In the rows, 128 means zero.
Each path below is one point turned by a fixed rotation once a step. After each direction that follows a path, write how fast that rotation turns it, in degrees per step (0 if it stays still).
Each turn is a multiple of 5 degrees from 10 to 175, or 0.
Each row of a path follows its step; steps can be skipped.

step 0: [119 119 127 125 128 126 125 123 142 134 126 136 127 136 133 133 121 118
 132 129 130 120 128 134 129 120 124 130 136 123 133 126 130 128 127 124
 136 118 130 120 135 125 125 130 127 121 122 120 123 130 127 129 131 137
 119 127 133 131 119 116 129 128]
step 5: [134 126 132 126 128 120 128 125 138 131 130 133 122 120 126 121 132 134
 130 134 120 121 128 122 126 120 123 126 137 121 120 121 126 136 130 126
 127 129 125 121 138 128 121 119 128 125 135 129 129 116 134 116 119 134
 129 132 130 133 120 130 122 130]
step 9: [121 117 126 125 125 122 131 113 136 134 126 131 124 125 132 129 131 120
 133 124 124 113 125 125 121 126 130 128 132 123 131 118 125 134 137 124
 122 125 130 125 130 129 122 132 120 134 129 130 128 119 131 121 127 125
 114 132 136 126 135 125 132 126]
step 10: [128 131 137 126 132 131 124 118 139 128 122 127 130 134 123 131 124 132
 123 123 133 122 130 132 117 126 147 128 133 126 129 117 123 130 132 136
 120 131 123 125 130 125 126 139 131 132 123 121 133 121 129 120 126 125
 126 126 137 124 121 125 128 132]
step 15: [129 133 125 131 130 116 121 120 140 132 137 134 134 139 124 125 126 137
 128 125 119 134 122 130 128 131 127 134 135 114 133 137 125 129 130 121
 130 133 134 122 134 130 128 133 128 125 120 123 130 127 131 128 129 137
 131 120 132 132 127 123 129 127]
step 16: [131 127 131 127 129 126 126 118 134 141 136 135 129 132 119 132 128 124
 132 133 120 126 122 131 132 131 127 124 125 125 124 123 126 141 141 117
 128 127 133 120 130 129 120 132 123 133 130 134 129 127 137 127 130 124
 132 127 133 134 141 127 132 122]
step 18: [122 125 129 135 125 128 121 118 143 126 125 135 128 130 131 133 130 135
 127 120 138 118 132 122 123 128 135 131 135 121 132 127 125 123 136 136
 130 124 132 123 131 129 124 138 130 130 120 122 125 122 120 124 139 130
 126 131 131 134 127 119 134 130]
step 20: [129 138 131 127 120 124 125 121 134 136 133 128 122 132 135 127 131 139
 135 130 118 122 131 133 123 123 134 118 123 128 127 122 129 132 133 121
 134 133 128 126 135 127 128 118 132 132 140 122 136 127 128 121 122 125
 130 130 130 121 137 119 135 131]
[128 128 131 127 128 130 130 130 128 128 126 127 127 128 131 128 128 128
 129 129 126 127 128 126 127 129 130 130 128 129 128 128 126 126 129 128
 127 127 129 130 128 127 125 129 131 128 127 128 128 127 127 125 129 126
 131 130 130 127 128 126 129 129] -> 45
[127 127 128 128 129 126 128 130 128 131 130 129 131 129 129 126 126 127
 127 128 128 131 125 128 128 129 128 130 130 128 127 128 127 131 126 125
 128 127 128 128 127 127 126 130 128 128 129 128 125 126 128 129 128 127
 127 127 127 128 128 126 128 129] -> 45
[128 128 129 126 127 129 130 127 128 129 130 128 130 127 130 130 129 127
 128 126 128 127 129 129 128 126 126 128 127 129 130 129 129 131 130 129
 128 125 126 128 128 127 125 127 128 127 128 132 128 129 127 127 128 130
 128 127 125 128 127 126 128 127] -> 85
[126 131 128 129 127 127 130 127 129 130 127 131 127 129 127 128 126 126
 129 129 127 128 129 129 129 131 126 128 129 128 128 128 129 125 128 127
 129 129 128 126 128 127 127 126 128 126 127 128 126 128 129 130 130 131
 131 127 128 125 129 128 128 129] -> 95

step 1: [126 128 128 127 128 124 122 126 122 128 127 131 136 138 133 132 131 125
 133 126 134 132 120 127 134 129 127 121 135 133 125 139 127 140 124 128
 118 127 123 127 127 129 120 133 116 124 128 126 131 125 126 132 124 129
 134 129 124 127 140 116 128 121]
step 2: [128 122 126 132 131 130 131 125 131 130 120 130 123 133 132 121 130 122
 124 137 122 124 132 127 121 127 130 132 129 132 132 139 131 126 127 142
 122 123 119 127 130 123 134 125 126 131 131 131 120 134 130 132 130 132
 128 134 135 135 122 114 125 135]
step 5: [125 122 126 133 125 119 124 124 129 133 130 130 131 130 136 117 129 130
 136 129 135 125 121 122 124 127 120 124 137 131 130 125 125 129 138 133
 126 123 123 131 116 129 123 127 125 140 124 131 131 131 125 137 129 131
 127 133 137 132 129 136 131 128]
step 6: [134 137 138 120 129 130 132 121 129 124 129 121 132 141 126 134 134 129
 129 129 122 126 130 120 132 131 123 127 133 130 131 128 131 116 134 132
 128 118 120 116 125 137 129 118 128 128 128 127 128 131 124 123 125 129
 131 130 128 126 122 123 125 130]
step 15: [125 128 132 123 136 126 127 132 126 127 127 122 123 139 125 135 128 128
 126 124 123 125 133 125 116 118 129 128 132 127 126 123 134 118 136 129
 120 129 129 119 116 130 122 128 127 127 122 129 123 122 129 125 133 125
 125 124 139 136 119 130 125 130]
step 16: [134 127 127 130 121 135 128 128 122 128 123 129 127 124 123 140 123 136
 124 127 128 123 110 126 133 124 124 120 125 124 128 122 126 126 135 123
 132 131 134 127 119 128 126 119 130 126 132 124 123 139 125 124 124 131
 126 127 134 126 137 123 130 135]
step 17: [132 131 122 130 127 130 121 135 132 121 132 123 131 131 131 121 130 135
 124 135 137 141 133 125 132 135 134 125 127 125 131 127 121 131 133 133
 126 130 131 130 118 128 135 126 120 123 124 116 120 128 120 132 132 125
 132 137 127 119 124 130 127 129]
step 20: [127 117 120 135 127 129 140 135 121 128 116 134 122 137 128 127 126 129
 127 128 120 129 125 124 127 134 133 127 131 126 129 139 125 132 129 133
 135 136 130 133 121 123 127 133 125 124 124 122 120 130 127 125 127 126
 128 132 127 136 133 120 124 126]
[129 127 129 128 129 129 128 128 128 129 128 128 129 129 126 126 127 127
 131 131 126 129 129 127 126 128 127 129 129 130 127 129 127 129 128 127
 130 129 125 131 128 130 125 128 130 125 127 129 127 129 129 128 127 130
 128 126 128 129 127 130 129 130] -> 40
[128 129 128 130 129 129 127 127 127 132 127 128 128 130 128 128 128 126
 128 128 126 129 127 128 128 127 130 127 127 125 129 128 127 128 129 125
 129 131 128 127 130 131 130 127 129 128 128 126 126 130 129 127 128 127
 128 129 130 129 127 125 128 129] -> 80
[129 131 128 127 127 128 128 126 127 128 127 129 126 128 130 129 130 125
 128 127 128 128 127 125 128 128 128 128 127 128 128 128 129 125 125 126
 128 127 130 126 127 127 126 126 128 127 128 130 127 129 130 128 130 130
 127 127 129 125 127 130 128 128] -> 115
[128 126 128 131 127 125 128 127 129 128 126 128 128 126 127 125 127 129
 127 128 126 127 126 127 129 128 128 128 127 128 129 127 130 128 128 129
 131 129 129 129 129 125 126 124 130 129 130 129 128 128 129 127 128 129
 127 128 129 129 130 127 127 128] -> 160

step 0: [123 134 133 124 128 121 123 133 127 124 128 126 125 130 129 125 120 124
 136 116 125 140 130 126 139 135 129 126 134 128 121 130 120 140 128 134
 121 130 131 126 133 126 122 127 123 129 123 122 121 126 122 127 128 144
 132 139 126 130 133 128 124 131]
step 2: [109 134 123 115 127 115 135 125 116 135 130 133 125 125 129 134 135 131
 126 128 126 128 134 134 139 127 130 119 135 127 126 129 128 125 132 131
 137 135 132 126 131 123 125 128 126 130 128 127 127 127 132 130 126 123
 137 130 135 128 129 129 135 131]
step 4: [118 125 128 138 125 133 118 122 126 140 122 126 114 133 130 133 123 138
 123 132 120 129 128 126 137 123 126 129 123 134 133 131 126 128 118 130
 130 134 123 137 129 123 134 129 121 125 130 136 129 133 129 137 130 120
 133 128 133 130 131 126 125 128]
step 7: [131 119 125 131 122 136 125 132 133 127 134 125 129 119 130 125 128 132
 126 125 124 121 115 131 134 135 135 127 138 133 124 132 126 122 121 130
 127 126 134 123 129 123 118 138 120 132 138 135 137 125 120 127 128 129
 128 134 139 135 128 129 127 134]
step 8: [125 118 124 127 137 135 132 140 119 128 124 129 126 122 131 128 132 132
 129 122 127 126 126 127 135 124 136 128 132 135 122 134 120 135 139 130
 127 130 134 126 137 130 123 133 131 131 129 125 132 123 132 117 123 137
 130 133 130 132 135 121 118 130]
step 11: [122 130 130 123 117 125 128 131 125 129 122 138 128 140 132 128 130 125
 133 133 129 136 136 125 137 127 132 130 129 128 119 126 135 117 128 124
 124 138 136 127 132 139 132 131 125 124 126 118 124 128 121 130 134 134
 132 129 134 124 133 122 119 133]
step 19: [121 138 121 129 126 131 139 137 124 127 124 123 122 127 130 122 116 133
 121 130 124 124 131 131 136 123 122 129 128 132 122 130 132 119 126 130
 124 134 130 122 132 122 126 130 132 130 130 128 125 124 123 132 121 139
 137 131 137 128 136 128 122 141]
step 21: [120 123 135 127 130 126 124 119 118 128 122 132 124 143 129 123 130 129
 122 128 126 133 123 128 134 125 124 121 128 120 118 135 127 129 130 124
 134 141 133 131 131 122 131 126 126 124 133 129 128 124 128 119 129 124
 127 137 123 120 139 126 121 135]
[128 126 130 129 128 130 126 127 128 126 127 127 127 129 130 128 129 129
 127 127 129 128 130 127 129 130 129 130 129 128 127 125 127 130 124 127
 129 131 127 127 127 129 126 130 128 129 128 127 129 128 128 130 129 130
 127 129 130 125 129 127 128 128] -> 100
[129 128 131 127 127 129 126 127 127 127 127 127 129 128 131 130 127 129
 126 128 130 128 125 127 129 125 128 129 125 128 128 129 130 128 130 130
 127 129 128 125 127 126 130 126 128 126 130 127 129 130 127 129 128 127
 130 127 129 126 127 129 127 128] -> 45
[129 128 127 125 129 126 126 127 127 127 126 129 125 128 125 130 131 130
 128 128 128 129 126 131 125 127 127 129 128 126 128 126 127 128 130 128
 130 130 129 127 127 128 128 127 130 128 126 124 128 126 127 127 127 128
 128 128 128 128 129 129 128 129] -> 115
[130 128 126 130 127 129 126 127 127 128 127 128 128 127 128 132 126 127
 129 129 130 127 128 127 128 128 128 128 129 128 126 129 128 130 126 129
 127 126 129 130 129 128 126 129 129 129 128 128 130 126 125 126 126 125
 126 127 127 127 127 127 128 126] -> 40
[128 124 130 129 127 129 127 124 128 129 130 128 127 127 124 128 126 128
 127 128 127 128 127 129 128 132 128 128 128 129 129 128 127 127 127 128
 129 128 129 129 128 126 128 127 128 126 129 128 128 131 127 127 128 127
 126 125 129 127 129 128 129 129] -> 130

step 2: [126 133 128 131 131 131 126 115 131 123 135 126 124 129 133 131 122 125
 133 123 130 131 121 124 121 123 120 123 134 126 137 127 125 126 133 133
 132 130 121 121 131 119 129 126 130 132 126 136 125 121 129 124 125 134
 127 138 135 124 123 132 117 129]
step 4: [131 124 131 123 132 134 125 122 129 127 123 122 123 129 131 119 118 123
 127 129 123 129 121 133 130 132 123 122 129 123 123 135 127 135 127 134
 127 125 130 123 132 126 123 131 130 129 120 140 120 130 129 122 123 131
 135 135 139 130 126 122 133 125]
step 5: [132 121 127 130 134 124 137 123 126 132 127 133 126 125 124 134 122 130
 125 125 122 131 122 131 118 113 126 119 134 135 123 130 134 134 124 128
 131 122 129 131 129 122 127 127 133 134 123 128 127 123 128 121 129 135
 133 127 138 125 129 137 119 127]
step 9: [133 132 127 124 121 135 127 119 116 131 132 133 125 125 131 126 124 125
 127 123 129 132 128 127 129 126 134 120 130 121 141 129 123 126 129 137
 127 126 121 129 126 128 127 132 142 133 125 136 122 133 123 133 123 122
 124 129 136 125 126 130 123 124]
step 11: [123 121 131 131 119 131 135 126 134 130 125 125 124 123 127 120 130 123
 129 127 116 133 122 130 124 124 125 124 128 116 131 125 121 129 128 123
 134 124 118 126 123 130 119 127 132 134 125 135 116 125 131 128 128 124
 132 134 131 133 120 131 123 127]
step 12: [128 126 126 120 129 130 129 120 124 130 127 130 121 133 120 124 135 130
 122 119 125 126 118 128 119 124 129 113 127 132 134 129 125 133 134 127
 126 124 132 134 130 126 123 124 138 129 126 137 127 127 124 125 138 124
 129 119 128 125 126 123 122 128]
step 19: [124 125 123 127 127 127 126 118 131 133 117 134 114 136 129 124 129 119
 129 122 126 127 126 130 129 129 129 126 130 126 133 133 129 129 126 129
 131 124 129 131 134 132 121 126 130 129 118 128 122 128 119 131 130 134
 140 125 125 127 138 118 126 122]
step 20: [134 128 133 129 126 126 130 113 135 137 119 136 124 129 128 127 122 125
 131 134 131 127 123 123 123 123 123 125 135 127 131 125 125 125 119 123
 135 122 130 130 131 134 131 131 129 129 122 134 127 126 140 129 132 125
 129 129 133 125 122 128 119 136]
[129 129 127 127 130 128 130 129 129 127 128 129 128 127 127 128 127 128
 128 129 125 128 128 131 129 127 129 128 128 130 128 131 128 130 127 125
 129 126 128 128 129 128 128 127 127 129 129 131 128 129 130 125 131 127
 131 127 128 126 127 125 127 130] -> 45
[127 128 126 127 129 127 127 128 127 127 127 129 130 128 127 127 128 128
 128 127 128 126 127 128 131 129 131 126 127 127 129 128 129 131 126 130
 127 126 129 127 130 128 130 126 127 127 128 128 127 129 126 129 129 127
 125 128 128 129 126 126 131 127] -> 120
[130 127 128 130 130 129 130 126 127 129 130 127 128 128 129 128 129 129
 130 129 127 129 128 127 131 129 129 128 126 129 129 131 127 127 126 130
 131 130 126 128 128 130 128 126 129 127 127 126 128 127 127 129 127 126
 129 127 126 128 128 128 127 129] -> 40
[127 129 127 128 130 128 130 128 131 128 128 128 127 127 127 127 129 126
 128 127 128 128 128 129 128 126 128 126 126 125 127 128 126 127 128 128
 127 129 130 129 124 128 128 129 130 128 131 129 130 128 127 128 128 127
 126 126 124 128 126 127 128 126] -> 20
[129 128 128 128 126 128 128 131 130 126 129 128 129 127 127 128 129 126
 129 128 129 128 128 130 130 129 129 128 128 128 128 129 127 129 131 129
 127 127 127 127 125 127 127 129 131 128 126 128 126 130 127 131 127 128
 131 131 128 127 128 125 127 127] -> 145

step 0: [124 132 131 131 122 130 128 142 128 126 129 127 140 118 119 128 123 123
 135 124 127 126 122 126 130 119 131 120 127 125 123 122 129 127 130 137
 134 132 134 131 121 133 119 133 124 133 125 130 133 125 117 120 128 126
 128 120 123 128 123 135 122 130]
step 7: [136 136 125 127 124 125 115 127 130 120 131 125 126 127 130 120 118 125
 128 133 128 118 127 131 134 133 125 128 137 129 133 124 135 124 135 135
 122 127 124 130 133 133 137 124 128 135 126 133 131 130 131 140 128 116
 125 138 132 127 134 122 127 134]
step 10: [131 122 126 132 121 132 134 121 127 126 126 131 130 135 118 122 128 127
 132 130 132 120 136 120 123 138 132 121 129 131 132 138 128 136 128 132
 120 126 124 119 136 137 130 124 122 142 122 127 127 133 124 126 124 131
 131 131 139 132 126 129 124 132]
step 11: [130 128 129 129 131 122 122 120 127 129 122 127 127 129 126 127 133 134
 141 135 111 124 126 126 133 136 125 124 124 126 129 124 129 119 134 138
 125 131 129 124 121 127 120 127 127 127 125 130 128 134 126 118 129 129
 122 114 118 127 123 124 131 120]
step 12: [134 136 124 123 133 132 143 129 127 126 134 128 128 121 133 127 127 128
 130 132 135 127 122 128 121 125 125 122 121 133 129 136 125 134 135 129
 123 142 123 126 122 122 124 128 138 128 134 126 128 121 138 129 124 122
 132 125 126 116 124 133 125 123]
step 17: [133 124 137 126 134 118 122 126 124 134 125 127 132 121 134 130 128 132
 116 124 128 129 127 135 120 126 139 139 128 133 126 124 133 127 125 111
 129 126 128 124 127 128 135 129 124 135 131 127 119 118 129 131 128 123
 125 129 128 133 116 133 129 132]
step 18: [126 117 139 135 118 137 122 136 132 122 138 131 126 125 123 125 126 132
 132 116 134 128 128 129 130 123 131 132 130 126 130 122 121 123 131 136
 126 119 123 131 125 131 127 128 118 130 130 133 121 128 128 137 135 124
 135 124 128 126 134 120 124 128]
step 19: [123 135 129 137 120 119 128 134 127 129 123 122 129 123 131 130 124 117
 138 126 129 118 127 132 123 123 127 125 126 126 129 128 125 133 130 123
 121 118 135 127 127 128 131 121 127 116 125 126 138 140 123 124 123 124
 132 122 126 137 131 135 132 135]
[126 132 129 126 127 127 127 129 126 127 127 128 129 126 128 127 130 127
 126 128 129 126 129 128 127 126 126 127 129 128 129 129 127 129 130 127
 128 127 128 126 128 124 130 129 129 130 127 128 128 128 127 128 129 126
 126 128 128 128 126 126 130 127] -> 145
[127 128 129 127 130 129 128 129 124 130 127 129 127 128 131 127 127 126
 129 126 128 129 128 127 128 130 127 127 125 129 128 126 128 125 127 126
 130 129 129 127 127 130 128 130 127 128 126 129 126 126 127 127 128 126
 129 128 125 126 127 128 126 128] -> 125

step 1: [124 133 134 127 129 116 120 135 138 133 120 133 123 138 129 132 130 126
 132 135 122 130 130 130 132 126 117 124 127 130 127 129 124 129 130 139
 125 120 131 125 132 126 124 134 125 126 135 125 118 118 132 127 121 124
 133 138 132 122 138 128 132 128]
step 6: [124 125 129 125 129 121 129 128 129 134 140 129 125 133 128 133 120 129
 127 130 126 138 123 131 132 123 127 130 129 123 126 115 128 124 135 119
 136 122 127 131 129 123 122 125 135 118 126 119 122 127 130 127 117 132
 119 127 139 136 128 122 124 135]
step 8: [115 130 127 128 120 132 119 124 126 125 126 126 136 128 129 129 128 123
 126 126 130 120 124 135 124 123 122 127 133 126 138 130 136 136 123 130
 122 126 121 124 121 126 132 125 132 135 127 130 119 120 120 129 136 127
 130 129 113 118 127 129 131 138]
step 11: [134 120 130 129 126 128 133 126 135 114 122 117 131 133 127 133 128 126
 129 124 124 129 132 137 123 127 129 136 121 128 135 114 126 136 118 132
 120 122 121 133 129 127 124 129 140 127 127 126 122 133 129 122 128 131
 122 124 124 133 129 126 134 127]
step 12: [127 127 122 127 124 130 131 127 121 128 116 135 130 126 133 123 131 128
 124 121 134 122 130 125 118 124 126 134 125 130 121 123 125 112 136 131
 136 138 126 120 125 134 130 125 121 127 133 126 122 124 131 129 127 142
 129 127 135 122 125 132 121 127]
step 13: [128 134 129 127 123 126 113 127 137 141 127 136 132 126 127 120 124 124
 133 135 133 120 118 131 137 134 130 124 134 128 120 133 128 134 138 131
 121 123 133 131 129 129 123 136 128 128 121 124 130 126 132 126 125 121
 122 129 128 123 127 123 131 135]
step 16: [124 113 126 119 136 126 117 133 128 133 124 132 130 135 124 125 126 125
 135 123 123 128 124 132 120 123 132 124 132 120 131 133 129 133 128 132
 125 130 117 130 124 130 127 138 126 132 124 140 126 126 126 132 122 138
 127 133 120 132 130 122 134 129]
step 19: [131 128 132 126 126 133 133 128 138 138 131 116 130 133 135 130 125 129
 125 127 125 133 133 127 118 133 132 136 124 135 133 130 123 124 132 143
 128 127 123 138 126 125 131 126 131 120 130 139 126 123 132 130 119 134
 125 126 127 122 132 116 130 129]
[131 129 128 127 126 127 129 129 127 128 127 129 126 128 129 129 126 127
 128 127 128 128 129 128 129 128 127 128 127 129 129 125 130 129 131 127
 130 131 127 128 128 128 126 126 127 129 126 130 125 128 126 130 128 126
 129 127 129 130 126 128 126 128] -> 120
